rotation steps, each row followed by its count of steps:
The counts run from 0 to 403.
[ -7   2   6  -6 -19   2  26  -7   1 -14 -10 -10 -13  -6   3   5 -16 -16
   5   9   3 -10   0  23   6  -3  -8 -11  15  -9   0   0   4   3   3   0
   5  10   0 -12  -1  -1  -5   6 -17  20   5 -14  -3 -22  14  10 -14   5
  13  -1  -1 -16  -6   7  -2   4 -11  16   4  -4   6] => 214
[ -9  -3  -2 -11 -12 -10  12  -3 -10 -15 -14  -4  -6 -10  12  -4   2 -10
  -9   0  -4  -4   6  11  25   8  -9  -9  22  13  -7   4   5   9  12  -6
  10   2  -6 -16   9 -10 -19  10  -2   9   0  -8   4  -7  10   6 -18  -2
  22   3   4 -15   3  -7   7   8  -6  22   7   0   7] => 270
[  2   0   0  -2  -8  -6  24   2   0 -15 -10 -14 -19  -1 -15  -3 -10 -12
  10  13   7  -1  -2  12  11  10  -2  -5   5   1  -5   1   0   1   1  -7
  -9  20  -8 -14   6  -4  -8   9  -7  21  -1 -20   6 -18   0   0 -11   4
  24  -2   7 -16  10  -3   5  17 -13   7  18   3  -7] => 207
[ -7  -6   4  -9  -9   4  34  -4  11 -18  -5   5 -22  -7  -2   4  -5 -11
  11   0   8 -11  -8  10   8   3  -8  -7  19  -1  -2  -3  -4  -2  -2 -13
  -4  -9 -15 -21  -4  -3  -3   2   5   8   2 -13  -5  -3  13   3  -8   5
   4  -3   3 -15  22  -3 -11  10  -7  18  11   3   3] => 107
[ -4  -2  14  -1 -10  -7  29  -2  -8 -16  -7  10 -21 -10   0   3   6  -5
  -6   3  -7  -3   6  10  10   9 -14 -12  14  10   2 -10  -7   5   1 -18
 -17  -4  -8 -15   7 -12 -11   1   1   4  -1 -11  -5  -7   9   4 -11   7
  14  -8  14 -15  11   4  -8  21  -3  10  14   3   6] => 376
[ -8  -5  10  -4  -6  -1  33   4  -4 -19  -7  -1 -19  -8  -2   6   5   2
   6   2  -5   2  -2   8  11   2 -24  -6  18  14  -1  -4  -3   0  14 -10
  -7  -5  -8 -25   3  -9  -8  -4   6   5  -8 -14  -7  -3   9  -2 -10   0
  19   3   6 -21   2   2   5   9   3  14  21   1   8] => 379
[ -5   0   9  -9 -10   9  24   1 -15 -22 -17   7 -12  -4   0   7  -1  -6
   2   0  -3  -9  -4  10   9   4  -5   4  20  -4  -8  -5  -9   6  12  -1
  -6  10  -4 -22 -13 -14  -3   8  -1  15   0 -22   9  -6  18   0 -17   2
   5  -6  -4 -17  10  -5  -8  10 -11  14   4   6   9] => 357
[ -4   5  -6  -3 -19   0  24   1   0 -17   1 -15 -27  -2   4   1 -14 -15
  -2  14   5   6   6   9   6   9  -9  -1  15   0  -1  -6  10  -7   5  -5
   8  21  -2  -5   6  -9  -2  13  -7  16   3 -19   2  -8   7  10 -16   7
   7  -5   3  -6  -1  13   5  16 -22   3   9   2  -2] => 329
[ -8  -2  18  -5  -8  -4  27  -7 -10 -17  -4   9 -14  -8   4   9   5  -4
  -6   1  -7  -4   0  20   7  -7 -10  -1  15  -1  -4  -9 -12   0   7 -14
 -10  -7  -9 -19  -8 -12  -7   0  -5  10   0 -19  -6  -6  17  16 -14   3
   9   1   1 -22  -1  14  -6   4  -5  17  12  -4   9] => 367
[  1   3   3  -7  -4  -3  21  -2  -8 -17  -7 -10 -14 -10   5   6  -3 -16
  -5   0   0  -5  -2  15  34  16  -1  -1  15  13  -3   2   2   4   8  -8
   6   9  -7  -4   9  -8 -21  13   4   8   3 -15   0  -1   5   9 -17   3
  13  -4  -1  -8  -5  -7   5  16 -11  24   4   3   6] => 272
[ -9  -7  -9   1 -12 -11  18   0  -2 -16   0  -9 -15   5  -8  -4  -2  -9
   0   6   4   8   3   9  11  -3 -11   7  11  -4  -9   0  -2  -8   3 -10
  -1   1 -11 -19   4  -5  -2   8  -5  30 -10 -19  -5 -14  -5   8 -11   1
  23   6   8 -21   7  14   7   2  -9   1  22   2   3] => 322
[-11   7  14  -2 -14   0  29  -6  -4 -12   3  11 -23 -11  12   2  -1   2
  -8   6  -2  -2  11  13   8   9 -11 -10   8   4   0 -10  -3   2   8 -21
  -6   3  -5 -21  -5 -13  -7   9  -1   6  -1 -18   2  -4  10  14 -14   8
  -1  -7   1 -15  14   1  -5  19 -10  17   5  -4   6] => 372
[ -1   2  -1  -8  -8 -13  28  -9  10 -16   0  -7 -18  -8  -3   1   1 -10
  -6   1   2   0  -3  12  16   3  -9  -8  10  18  -5  11   6  -4   3 -10
  10  -9 -12  -7  12  -7 -19   8   3  14   1 -20 -11  -8   4  16  -6   4
  18   5   7 -13   3   6   4   9  -5  23  12  -2  -1] => 1
[-10  -3 -11  16 -10  -9  34  -5   2 -22  -6   3 -17  -4   0   1 -12 -11
 -16   5  -1  -1   9   4  13   8  -7  -4  10  -5  -6  -6   5  -7  12  -7
  -3   5   0 -16   9 -11 -17   6   8   9   3 -14  -7 -16   4   3 -14   6
  17  -1   5 -12   2   8  -4  14 -11  12   4   5  -3] => 188
[ -3  -1   6 -17 -12  -6  10   8   0 -13  -8  -8 -17 -13   4  -4  17  -1
  -2   5  -2   1  -2   8  15  -1 -17  -3  24  22  -2   3   2   9   6 -13
   7   3 -10 -17   5 -11  -6  12   0  13  -6 -18  -5 -12   3   6 -13  -2
  17  -5   4 -11  14   0  12   9  -5  10  20  -2   7] => 265
[-19  -3 -10   6 -14  -5  25   2  -2 -17  -1   1 -15   1   4  -4  -9  -4
 -12   8   6   7   8  -1  14   6 -14   0  16  -8  -5  -4   4  -7  16  -5
  -5  12   1 -26   1 -14  -9   6   1  15  -1 -15   1  -6   7   4 -21   2
  21   7   0 -17  -4   7   3   7  -9  13  11   2   2] => 60
[ -7   6   9  -5 -14  -3  29  -6   6 -15   2   0 -20  -6   5   1  -2   4
  -4  -3   3   8  -2   7  14  14 -17 -11   9   8  -2   1   3  -5  16 -12
   4  -2  -6 -22  -3  -5 -12   1   2  11  -7 -22  -1  -4   6  11  -6   3
  13   3  -2 -19   5   1   3  12   2  30  16   2   4] => 382
[ -7  -3  -9  10  -7  -7  30  -5  -4 -23  -7  -2 -15   5   2  -7  -9  -2
 -11   6   2   4   7   0  14   9 -10   3   9   0 -10  -3   2  -7  22  -7
   2   8  -8 -25   2 -10  -8   4  10  14  -6 -20   1  -7   4   6 -10   5
  17   6   0 -20   0   4   6   7  -8  13  11   4  -2] => 186
[ -1   1   1  -9  -7  -1  21  -6  -4 -13  -7 -17 -18  -7   0  -5  -3  -6
   3  13   1  -6  -5  17  29   6  -3   0  14  22  -6  17  12   0   1   0
   3   6 -18  -9  16   2  -9  10  -3  14   1 -22  -9 -11   5  14  -7   3
  16   2   3  -9  -4  -7   6  12  -9   9   6   1   5] => 14
[ -3  -2   3 -15  -9  -3  26  -3  -2 -13   4   4 -20   4   0  -2   1  -9
   9   0  11  -1  -3  14   6   1 -12  -6  17   2  -2  -6 -11  -1  -3 -16
 -10  -5 -18 -16   2  -6  -4  -6 -11  13  -5 -17   4   7  18   9 -11   5
   7   0   7 -25   6  11  -4   4  -7  15  21  -1   7] => 238
[  0  -5  -3  -8  -3  -4  18  -3 -14 -14 -10  -1 -13  -5  11  -3   3 -15
  -9   9  -6 -11   3  21  18  -6   1   7  21   8 -10  -1  -3   6   5  -9
   1   7 -16  -9  12 -12 -14  14  -6  10   1 -15  -3  -1  21  14 -20   7
  11  -1   3 -13  -9  11   0  -5 -16  10   2  -5  11] => 157
[ -4  -1   0  -6 -15 -16  17  -2   3 -15 -12  -9 -16   0   2   0  -1  -8
 -11   9   6   3   8   2   6   5 -10  -6  14   6  -8  -6   3   2  11  -9
   4  15  -8 -15  -3 -15  -6   5  -3  11   5 -18  12 -15  14  14 -13  -1
  24   8   4 -15   1   8  10   7 -16  14  19  -1  -9] => 72
[-15   5   1  -6 -16  -1  37  -4  -6 -25  -1   5 -20  -5   7   3  -5  -7
   5   3 -10   3   3   7   6   0 -16  -5  21  13  -8   2   4  -4   9  -5
   6 -12 -10 -21   1 -14  -7   9   4  10   3 -10  -2   3  16   1  -8   4
   3   0  15 -18  14   0  -2  13 -11  10   1  -6   5] => 117
[ -3   5   1 -17  -9   2  18   2  -3 -11  -1 -15 -19  -4   5 -10   2  -4
  -1  12   4   1  -6  12  28   6  -8  -2  19  23   0  13   9   2   3   0
   3  12 -11  -9  14  -3 -12  11  -8  12   1 -22  -1   0   8  11 -14   1
  15   0   4 -12  -8  -4   7  14  -9  11  13   0   5] => 141
[-13   4  10  -5 -16   1  28  -1  -3 -14  -4  11 -19  -8  13   1   1   2
  -5   5  -6  -3   9  11   2   0 -17  -7  18   4  -3  -9  -2   3  13 -20
  -3   1  -2 -25  -7 -16  -7   9  -1   7   0 -15   3  -5  17   9 -14   7
   1  -3   2 -20  13   4  -5   9  -8  17   6  -7   8] => 371
[ -4   4  18  -4  -7   1  32  -7  -5 -16   2   5 -21  -6   1  12   5  -2
  -3   5  -4  -3  -2  17   7   0 -11   3  12   4  -3  -7 -12  -4   7 -12
  -7  -3 -12 -13 -10 -11  -7   3  -2   7   1 -22  -2  -1  17  18 -13   5
   1  -2  -3 -17  -3  12  -6   6  -9  23  11  -4   4] => 368
[ -8  -3   1  -8 -12  -2  18   4  -9 -16 -15  -9 -12  -6  -5   1   1  -8
  -2  13   1  -2   0   8  10  -4  -8  -1  18   4  -6   8   4   4   2  12
  -7  11  -1 -17   5  -8  -5   6 -13  19   1 -23  -4 -24   4   6 -16  -3
  26   3   8 -16   4   5  -2  13  -8  -4  15   4   3] => 336
[-11   2   8 -12 -11  -4  12   6  -7  -9  -3  -9 -14 -13   7  -3  12   3
  -6  11  -6   1   4  14  19  -2 -18  -2  19  22   0   6   4   7   7 -13
   2   2  -8 -19   6 -11  -9  14  -4  14  -6 -17  -4 -11   3   8 -15   0
  19   0   6 -13   4  -2  13  10  -3  11  14  -6   8] => 266
[ -1  -1  -2  -3  -9  -7  21   4 -11 -16  -3 -12 -19  -3 -11  -2  -5 -13
   2  14   3   5   2  12  15  11  -1   2   8   2  -3  -2  -4  -1   0  -5
 -11  22  -3  -6   9  -8  -7  16 -11  18   1 -25   6 -13  -1   4 -18   5
  20  -6  11 -11   7   4   2  23 -18  -3  14   2  -1] => 333
[ -9  -3   9 -10 -11   5  25   1  -4 -13 -10  -8 -18  -7  -4   2  -4  -9
  13  20   3 -13  -1  19   8 -10  -3   1  18   4  -2  -1  -4   5  -7  -6
 -15   4 -13 -21  -5  -8   4   9 -10  12   5 -13   2 -12  20   6 -15   1
  11   1   9 -16  10  -5  -2  10 -15  -5  10  -9   4] => 222
[ -6  -6   3   0 -11  -5  24   8   6 -16   4  -8 -26 -11  -8   7   3 -12
  -7  12   5   3   1  10   6  -1 -10   1  15  -2   3  -9  -3  -3  -1 -12
  -9  14   1  -7   4 -11  -9   9   0  12   2 -20 -12 -18  -3   8 -20   0
  18  -7   4  -6   2  16   0  13 -12   9  22   1   2] => 66
[-12   0  -3  -7 -11   0  28   3  -5 -15   4   2 -22  -8   1  -3  -7  -7
   8   4  -2   3   5  12  14   9 -19 -14  17  10   4   0   2  -3   1 -16
  -5  -3  -5 -19  16  -4 -13   7  -5  11  -5  -8  -6   1   3  -3 -16   9
  14  -8  16 -15  13  -1  -1  18  -1   4  11   2  12] => 122
[ -7   3   8  -7 -14  -8  28  -7  -7 -16  -1   5 -15  -3   4  -3  -2  -2
   3   0 -10   1   5  18   1  -5 -20 -11  11   9  -5   2  -8   0   4 -17
   0 -14 -13 -22   3  -8  -8   4 -11  15  -7 -12  -2   0  15   8  -4   9
   9  -1  14 -25  11  10  -3   4  -2  11   8  -5   8] => 113
[-14   9   8  -9 -17   4  27  -2  -7 -16   6  12 -21 -10  13   1   1   0
  -6   7  -4   2   6  10   8   6 -18  -6  18   9   0  -2   2  -1   5 -10
  -1   1  -1 -17  -2 -12 -10   9  -6   8   3 -19   0   2  10  10 -16   7
  -1  -6   6 -15  15   3  -9  22  -7  10   2  -1   8] => 245
[  2  -4   5  -4 -14  -7  18   5  12 -15  -3  -8 -29  -6  -5   3   7  -6
  -7  11   8   0   0   8   4   1 -12  -2  16   1   0  -8  -1  -2   3 -10
   0  18  -5  -9   0 -10  -4   8  -1  15  -3 -21  -6 -20  -1  11 -16  -1
  19  -4   2  -8   6  17   3  12 -12  12  27   4   0] => 67
[ -5  -1   3 -11 -12  -6  29  -6   1 -15   1   0 -21   1   2  -4  -2  -4
  11   1  -2   0  -1  16   0  -4 -17  -8  14   8  -1  -2  -6   0   4 -22
   1 -11 -18 -19   4  -3  -3  -1  -7  14  -8  -9   0   3  16   6  -7  10
  10   2  12 -26  11  10   2   0  -3  12  17  -7   9] => 112
[  0  -6   9 -11  -6  -6  26  -6   2 -15  -6   8 -18  -1  -2   3   5 -10
   2  -2   7  -7  -5  12   6   1  -9  -7  17  -1  -1  -8 -13   2   2 -13
 -11   0 -17 -17  -4 -10  -8  -7  -5   8  -2 -14   3  -1  22  10 -13   1
  12   2   2 -22   4  13  -5   1  -5  22  24   2   4] => 365
[ -2   4   8  -6 -17   1  24  -9  -1 -13  -6 -12 -15  -2   4   5 -17 -16
   6   7   5  -8  -4  24   8   5  -4  -6  11 -11  -2   0  -1   0   2  -6
   7  15  -2  -9  -4  -1  -5   8 -16  23   4 -18   2 -14  10  14 -15   7
   8  -3  -6 -17  -2   6  -3   8 -12  21   4   0   3] => 215
[ -8  -4  13  -3 -12  -5  26   3   5 -15   2  -9 -25 -18  -2  13   3 -11
   3   4  -5  -1   1  20  16   0 -14  -4  16  10   4  -6  -1  -1   1 -22
  -4  -4  -6 -10   7  -6  -9  14   6   9  -2  -7 -14  -9  -1   5 -14   3
  15  -5  11  -7   6   0   8  14  -6  11  13  -9   7] => 389
